In the rows, zero is written as 128.
Turns, then the turns between two rows, first turn first; the first pair answered
turn lor:
[132 100 173 142 179  73 173 124 147 113 129 153 179 105  87 121 147  67
 131  62 177 112 136 127 111  95 198 128] -> [140 119 139 124 188  87 198 125 130 121 107 160 203 125 110 116 142  84
 151  55 172 129 139 126 112 113 208 136]
[102 121 112 136 118 114 172 140 122 134 136 141 161 129 101 129 125 113
 143 115 156 117 123 137 127 125 137 130] -> [113 132  94 137 123 117 178 135 117 134 130 152 152 137 116 131 120 121
 156 118 149 139 126 139 137 136 137 133]
[138  72 119 126 114 147  88 141 121 139 118 103  82  96  82 140 108 134
 113 170  96 136 118 168 102 179 141 131] -> [132  67 119 115 113 154  96 146 116 141 114  91 106  94  77 132 106 136
 108 165 102 118 116 161  87 176 143 131]
turn tal:
[139 159 104 138 146 111 146 121 165 141 153 144 138 134 151 105 171 148
 148 101 139 122 124 150 110 135 104 131] -> [121 148 117 132 136 124 138 130 157 133 157 122 155 123 129  99 165 144
 131  98 145  85 119 142  92 123  97 127]
[120 147 118 118 125 173 148 149  92 135 120  98 164 136 135 103 108 139
 107 126 132 107 133 102 108 135 115 131] -> [130 139 107 110 145 159 143 143  83 135  97 104 143 122 116 120  97 124
 143 130 116 104 122 126  97 126 157 126]
[106 161 171 131 108 124 117 150 135 121 167  81 154 134 150 111 148 115
  76 141 151 106 147  89 109 106  83 121] -> [118 141 158 112 135 105 103 143 109 115 125  82 123  98  95 139 119  89
 129 144 124  80 121 131  81  79 159 106]
[132 153 108 136 101 155  74 145 106 114 128 123  69 108 106 144 105 115
 125 118  94 122 122 111 143 136 106 118] -> [138 157 100 139 108 149  77 141 110 112 123 136  63 114 115 147 107 119
 135 117  91 139 125 117 153 145 107 117]
turn ful:
[139 127 152 155 118 105 147 110 156 137 158 146 123 139 164 121 160 140
 111 128 137 174 138 121 152 147 101 129] -> [131 111 154 135 129 100 175 104 148 150 151 134 163 137 155 108 167 141
 126 120 159 151 139 122 127 139 122 132]
[131 144 117  89  98 121  96 102 123 104 128 102 109 155 155 138 105 135
  82 128 115 118 151 115 146 123 115 132] -> [135 132 146 103 103  93 102  95 147 107 149 112  94 152 152 136 125 123
  84 136 127 122 155 127 151 117 115 127]
[108  82 173 109 117  92 173 103 161 123 154 135 137 112 132  94 198  97
 155 137 143 134 125 139 121  72 133 122] -> [ 97 103 123  67 114 139 186 119 111 124 116 108 189 117 125  91 168 119
 161 114 128 108 119 118  95  80 143 134]
[134 124 162 137 125 125 146 118 154 130 149 141 144 130 152 113 153 141
 132 119 152 150 138 115 149 128 103 132] -> [132 123 154 122 129 132 160 122 144 132 139 130 170 132 148 104 148 146
 139 108 159 135 134 113 132 128 113 133]
turn kob:
[154 146  76 120 162 115 114 117 116 124  90 160  67 122 128 164 100 115
 180 138  84 171 109 154 144 129 178 131] -> [136 127  80  87 173 116 198 106 111 155  95 135 182 138 149 123 130 142
 186 109 140 139 121 133 105 133 177 146]
[138  94 174 155 144  95 125  94 151 130 138 119 118 147 134 142 163 183
 127 118 173 112 131 167 133 126  84 130] -> [143  97 173 162 141  95 108  98 151 122 137 124  89 145 130 155 154 179
 127 124 161 121 130 171 143 124  87 125]
[ 94 124 179 152 153 130  89 127 119 133 104 145 114 129  95 122 145 129
 118 135 157 126 146 123 140 129 108 126] -> [100 121 171 149 162 121  94 123 115 136  92 147 106 122  89 129 140 125
 136 133 151 128 138 131 134 124 130 125]
[118  96 189 102 142 152 135 150 102 155 109 110 109  74  99 116 128 113
 102  84 136  85 105 155 141  89 136 138] -> [116  97 195 104 135 158 134 151 103 155 119 109 116  79 105 116 133 116
  89  83 144  88 107 147 143  91 123 141]
turn fela:
[112 122 152 117 120 108 134 127 125 140 176 115 104 103 129 154 152 147
 124 128 164 105 115 133 141 114 142 124] -> [110 120 140 104 123 111 133 131 109 140 162 111 109  95 116 161 142 145
 131 126 156  93 112 136 130 111 157 122]
[116 127 109 124 115 139  90 151 124 112 123 102 115 128 125 138  94 130
 100 118 112 119 109 133 110 124 146 133] -> [118 131 126 142 111 133  91 150 145 113 148 108 108 136 147 131 109 132
  83 124 123 139 116 125 127 133 119 134]
[126 140 105 126 107 157 109 129 121 122 112 134 120 125 137 135 124 129
 129 130 113 130 130 120 130 143 124 110] -> [129 135 119 137 107 146 115 123 140 126 130 144 117 132 151 128 141 128
 122 135 125 143 136 118 139 150 112 112]
Now pairs of rows:
(two turns a pair)
[132  60 183 140 145  82 131  78 172 113 165 130 143 114  89 120 127 116
 183 157 120 111  90 162 110  87  98 140] -> [161 100 127 138 160  88 137  72 157 119 130 158 116 138 128 138 107 133
 221 162  89 178  93 166 144 119 114 154]
fela tal
[121 117 135 129 133 136 121 122 123 129 120 106 140 115 120 122 120 118
 122 120 123  97 125 134 114 119 134 113] -> [136 120 131 137 150 117 124 114 131 134 116 124 116 117 129 130 120 114
 146 129 114 122 123 148 128 125 153 116]
tal lor
[131 147 109 121 138 131 161 127 127 135 125 143 155 145 146 122 128 141
 147 129 134 135 136 129 118 147 135 129] -> [129 152 130 145 121 132 130 137 143 121 147 149 126 143 151 127 131 136
 117 138 133 146 139 123 141 147 107 126]
kob lor
[134 111  99 115 155 130 154 110 114 152 126 124 134 140 133 128 120 128
 165  97 110 158 133 139 136 130 163 144] -> [135 130  92 124 143 148 134 116 113 144 128 127 115 147 142 132 113 135
 146 102  92 174 132 127 154 140 142 146]
ful fela
[106 131 125  81 130 170 103 135 133 161 136 124 175 166 111 143 110 136
 160  81 134  83 151 147  77 173  96 144] -> [133 153 115 115 132 158  85 129 151 158 145 159 114 179 143 160 110 139
 166  98 111 147 156 157 127 195  82 148]
lor ful
[148  80 131 121 138 134 123 147 128 142 105  98 152 125 115 125  92 126
  75 101 154 107 105 117  48 145 134 136] -> [166  86 117 131 149 120 101 145 126 132  90 117 100 117 105 150  75 109
 101 110 127 126  97 141  62 142 160 128]
kob tal
[117 144 128 136 115 139 146 131 125 135 149 120 147 143 157 120 140 155
 106 119 148 143 140 119 146 142  99 141] -> [108 132 139 134 104 146 104 147 109 112 140 100 125 111 106 136 117 133
  97 120 130 102 124 128 127 114 113 126]
tal kob
[104 139 112 124 145 192 125 157 115  99  80 100 128 117  88 123  76 130
 127 131  85 144 124 118 156 105 126 125] -> [118 120 162 171 152 139 121 137 175 103 134 133  86 118 111 126 118 112
 117 152 111 178 137 134 188 101 106 119]
ful fela
[117 157 105 118 112 158 146 127 103 135 132 123 172 154 138 104 122 153
 117 128 146 133 137 109 116 114 122 126] -> [136 161 119 155 108 131 112 118 131 124 151 150 103 151 146 124 125 141
 111 150 127 170 140 126 152 114 112 118]
lor lor
